In the data rows, the value 128 means zero.
Here are some points, one per row:
[161 121 134 123 171 152 119 140 171 112 168 115 109 123 141 157 136 136
 139  97 193  86 102 156 124  89 192 105  79 113 106 151 106  86 128 133]
[132 131 120 156  71  83 126 143 173 117 115 141 134  32 186 166 113 165
 165 136 137 169 162 107 155 156 127 119 127 128 165 130 150 141  98 198]
[106 146 104  77 115  89 169 145 106 127 127 147  95 164 109 112 139 121
 146 104 160 140 128  96 137 101 144 146 150 129 108 176 135  92 189 231]
[153  84 145  86  81  91 127  96  98 109  86 141 170 139 106  85 156  99
 189 128 164 125 109 135 141 123 110  37 111 146 112  64  91 107 134 128]
[ 37 141 167 150 179 180 187 183 181 147 163 162 168 109 121  46 159 118
 110  92 143  87 154  88 127 122 142  97 109 109 125  72 163 127 112  95]
[117 130  93 122  86 141  86 117  98 126  84 188  90 139 177 103 144 130
 161 132 163 126 173 138 156 157 183 113  99 142 104 133 120 137 107  97]
[153 117 115 186  96 111 171 126 128 106 125 110 119 166 125 138 119 104
 115 137 147 126 132  52 153 115 154 136 193 106 134  93 146 163 140 175]
[ 80 127 118  94 119  89 132  89 131 128 140 109 132 100  54 131  99 131
 105 175 128 154 161 197 201 128 112 170 118 114 117 163  94 119 102  81]
[ 57  96 101 188 125  89 102 109 120 117  97  73 128 103 150 130 124  64
 110 107 124 113 136 144 141 160  95 111  84 116 116 129 145 145 185 187]
[147 192 183 112 195 170  80 143 120 156 123  89 123  97 120  74 113 102
 143  88  84 156  96  88 107 120  86 107  69 121 126 128 121 124 107 135]
[ 96 126 123 132 131  90 158 130  88 132 142 138 136 113 172 108 133 191
 123 122 174 188 111 145 164 224 160 159 135 135 182 169 159 115  97 127]
[137  99  20 102 131  88  79 210 129  66 154  92  87  92 134 106  88 127
  77 142 117 110 122 132 110 146 114 114 121 122  81 110 178 121 171 150]
[193 172 218 163 158 160 138 173 121 169  80  92 103  96 136 127 117 122
 114 123 133 155 154 154 181 111 209 166 133 183 150 118 140 137 136 147]
[139 160 101 152 155 153 192 175 154 124 147 130 139 170 117 116  94 134
 142  94 117 158  98 201 130 115 156  78 171 134 182 143 115 140  91 122]
[171 129 129 106 107 146 140 108 175 189 139 143 119 176 185  77 162 104
 108 119 111 102 142 127 176 127  89 150 150  89 158 176 180 148 139 132]
[122 129 108 118 128 176 146 118 117  89  53 123  85 106 157 161 162 128
 152 234 175  87  72  92 105  95  98 134  92 107 172 104 116 128  59  95]
[130 103 133 106  92 160 105  97 157 120 117  67  90 130  54  94 144 138
 150 172  78 112 161 127 118 156 128 130 101 150 175 100 131 181 198 172]
[142 191 157 115  86 138 133 108 141 108 122 137 114  95 141 135 131 111
 126 113  53 120 113  62 127 105 120 102 142 134 127 114  92 157 109 166]
[111 118 145 180 159 178 170 159 131 166 116 189 121 161 107 125  93 103
 101 157 117 139  99  88 108 137  87 157 113 121  42 131 107 154  72 142]
[ 89 146 144 110 135 107 115 117 156  88 158 125 160 137 126 137 169 156
 138 207 170 204 185 128 148 183 181 118 137 152  96 104 124 123 131 109]
[139 109 160 167 149 153 172 144 157 139 137 158 209 163 178 206 122 146
 113  99 108 104 167  93  83 131 108 123  88 138 171 106  99  64 222 102]
[170 128 155 167 151 161 200 151 142 111 197 137 145 113 137 146 122  73
 145 143  65 141  61 145 135  69 121 127 105 109  82 103 129 110 131 116]
[160 136 179 200 150 166 107 156 170 124 136 128  52 109  77 122 138 109
 157 104 138 101  74 146 167 133 131 161 179 199 159 158 162 125 146 121]
[124 153  91 100 120 150 141 126 130 124 136 136 135 183 122 189 189 207
 175 133 136 136 153 165 187 179 151 179 136 158 116 148 107 177 177 173]
[145 108 105 137  89 121  39 105 116 162 124 105 127 141 152 125 139 108
 103 138 139 137 140 121  99 122 130 160 164 184 137 141 118  47  51 119]
[100 130 118 106 119 115 133 130 113  73  76 143 115 126 154  88 134  87
 104 133 126 118 100 123 143 144 111 119 123 201 179 222 176 138 191 127]
[117 116 132  99 102 112  92 139 121 101 177 137 139 254 175 163 182 186
 168 161 157 112 122 146 122  88  93 111  96 120 139 119  97 126  92 118]
[140 139 122 151 130 132 189 170 123 222  82 103 135 114 128 102 123 167
 100 133 125 102 107 144  79 129 107  98 117 147 127  84 120 106 121 103]
[110 124 118 130  88 108 114 143 136  95 134 108 155 118 109 123 148 105
 150 140 139 201 140 161 135 135 136 193 123 132 152 112 129 133 150  87]
[136 194 123 142 168 166 170 134 158 151 130 154 144 129  91 151  95 129
 129 126 114  76 102  93 140 121  88  54 141 163  67 109 119 108 126 105]
[210 221 161 173 153  95 143 124 132 124 161 155 200 154 141 133 187 152
  84 118 120 113 107 141  79 162  85 143  80 130 107 127 103 150 127 123]
[122  82 103 168 117 168 134 145 107 125 133 125 144 142  85 183 151  99
 122  47 121 135 117  90  81 107 107  95 120 129 141 109 142 110  80  91]
[129 117 142  89  87  65 121 117 101 155 128 105 105 115  74 106 124 142
  73 106  96  79 105 147 123 123 144 145 149 104 173 130 168 158 115 122]
[118 119 142  79 133 135 118 156 122 136 148 132 185 119 138 170 124  89
 142 147 106  91 120 154 121 150 141 163 182  65 155 136 176  94 142 134]
[138 150 171 176 121  98 132 136  75  92 184 119  62  95 120  95 132 112
  95 120 164  96 127 119  58 108 150 110 155 140 124 144 142 199 153 105]
[179 149  95 187 148 139  76 139  93 164 101 125 159 129 123  68  86 134
 117 133  92  94  95 168 133 133 127 104 118 119  87 107  96 142 126 143]
[118  90 148 109 109 128 157 175 177 180 199 205 111 129 160 153 156 178
 141 153 111 144 114 148  89 112 121 127 114 151 105 125  90 133 122 104]
[142 109 100  75 128 130 125 109 126  95 105 116 172  99 144 127 189  57
  90 113 153 154 165 166 126  73 135 150 146 155 112 119 156 171 123 138]
[107 109 149  92  97 102 151 128  96 200 164 138 151 164 174 132  83  77
 147 120 149 119  95 121  86 151 148 145  87 169 119 120 147 205 146 182]
[102  62 109 125 234 122  67 117 114 129 142 140 181 152 162 145 140 193
 152 133  71 122 113  55 162 125 160 126 178 178 158 141 146 147 112 116]
[ 92 160 116 108 111 106 118 120 124  98  96 122 112 139 154 131 108 117
 115  70  93 110 170 157 128 146 161 125 114 109 133  96 101 152  70 101]
[146  91 127  94 111  59 135 157  97 122  53 109 107 174 112 158 153 146
 161 143  96 168 159 125 113  91  93  99  89  99  91 102 148 100 115  99]
[ 89 120 140  85 117 147 145  97  77 104 154  61 127 132 155 118 129 161
  56 150 121 138  85 123 150 128 108 113 123 115 165 109 131 127 131 179]
[154  94 125  99 156  93 104 156 173 110 121 146 130  87  91 143  98 109
 140 107 191  78 134 147 168 196 167 127 133 124 133 129 118 146  78 124]
[ 82 141 155 128 132 149  96 109 121 113  74 119 121 113 111 159 158 155
 188 143 151 153 174 202  55 132 102 153 252 147 131 151 139 156 148 176]
[177 116 178 130 225  87 142  86 129 100 118 157 132 113 133  95  89 143
 146 147 120 124 188 122  99  98 109 125  89  86 147 111  90 126  99 162]
[ 86 136 128  96  95 132 110 110  94 155 178 117 144 124 110 165  90  88
 143  82 105  79 135 117 114 142 120 172 148 152 164 156 117 179 114  98]
[117 134 126  98  78 132  90 134  82 131 164 141 161 100 130 168 162 212
 176 132 181 148 116 109 133  87  96 118  91  87  99 113 149 106 130 133]
[179 185 183 182 131 145  93 124 125  94 116  93  97 163 114 106 124 125
 175 132 139 143 148 151 137 137  85 148  92 105 104 115 164  53 105 135]
[125 123  61 113 157 142 123 103  57 140 149 155 106 142 127 147 125 108
 136 128  94 139 157 161 130 135 171 165 120 135 174 149 152 126 121 172]
[194 158 128 124 139 160 201 141 111 116 151  82 137 115 147 143  95 137
 134 172 138 147 218 135 174 154 105 101 135 178 124 157 191 132  95  87]
[136 124 113 119 154 124 150  76 130 175 123 109  81  83  93 130  93 115
  53  99 165 157 125 138 144 158  88 159 116 144 114  77  76  99 133 128]
[149  72  98 142 123 142 138  89 134 143 141  86 138 108 115  95 167 130
 171 178 182 172 164 129 103 200 181 118 125 113 134 170  99 103 129 113]
[115  93 140 149 105 110 129  43 154  94 109 118 108 124  97 161 143 137
 120 111  86 160 100 144 138 137 173  74 120 110  88 134 145 131 119 110]
[148 139 139 109  89 190 106 109 149  93 105 164 136 158 106 133   0 120
  98 126 124 163  91 142  99 151 176 113 129  84 142 148 162 125 162 108]
[153 122 184 120 123 157 104 164  23  51 113 131 103  85 102 132 140  98
  76  97 108 142 165 105 160 169 103 129 160  62 103 113  50 109 135  92]
[133 127  94 135 140 119 111  84 121 105 135 185 111 139 156 137 130 145
 156 144 160 130 131 172 181 133 117 175 165 174 165  17 149 116 163 109]
[132  75 126 104 134 156 138  99 168 129 109 106 135 133 202 133 142 150
 136 116 143 137  80 143 109 134 100 124 192  86  59 118 105 138 122 103]
Along one direction, these points spread out more than along any other. Take the direction at right angles to it along which they spread out most. Go by this last direction. How many in every 100 of the points above lie lower along it than each point below? Answers are rounded to whole numbers. More than half of the points above lie lower than the first one.
[ 95  78 120 171 120 137 147 155 175 158 154 126 108 145 122 105  90 121
 112  97 132  96 148 118 127 119  56  86 142 104 119 143  79 105  94 147] : 55
[108 143  88 111 121 174 180 154 164  98 146 144 150  97  77  80 137 123
 158  86  87  84 125  79  81  98 132 189  84  95 110 121 107  81 101 149] : 55
[108 124 141 134 135 101 106  96 120 207 160 138 101 188 132 147 157  89
 131 167 126 139 128 115 137 115 128  83 133  83 137 103 135  83 141 109] : 79
[ 89 119 140  93  85  82 125 126 151 114  99 119 114 133 146  91  93 108
 110 102  72 101  93 110 111 134 179 177 185 197 121 128  75  54 104 101] : 22
[105  84 114 151 102 133 120  65  54 105 106 119 102  85  91 105  78 200
  97 133 120  84 118 111 135  72 150 127 107 151 102 192 167 147 162 150] : 10
[134 185 121  99 165 116 103 114 154 171 131 136  81 116 153 172 169 117
 109 122  91 104  95  89 111 152 116  72 116  77 107 131 141  98 136  90] : 69
[141 131 103 111 159  66  93  94 152  97  95 119 121 121  97  97  80 125
 144  99 129 151  83  65  58  93 104 158 131 144 186 181 169 196 184 108] : 9
[133 125 105 165  95  90 123 132 138 169 128 130 205 125 120 120 132 122
 142 138 144 113 147 104 183  90 165 175 152  73  79 174 115 127 148  85] : 72
[138 114 135 130 148 151  95 169 188 143 115 179 189 148  83 159 163 121
  44 151 118 139 124 145 124  95 130 105 116 149 168 178 124 163 140 207] : 47
[ 69 185  91 153 138 145 119 168 138 166 110 114  97 122 168 126 103 145
 156 152 171 169 167 143 143  43 106 116 111  79 114 119  76 135 164  76] : 79
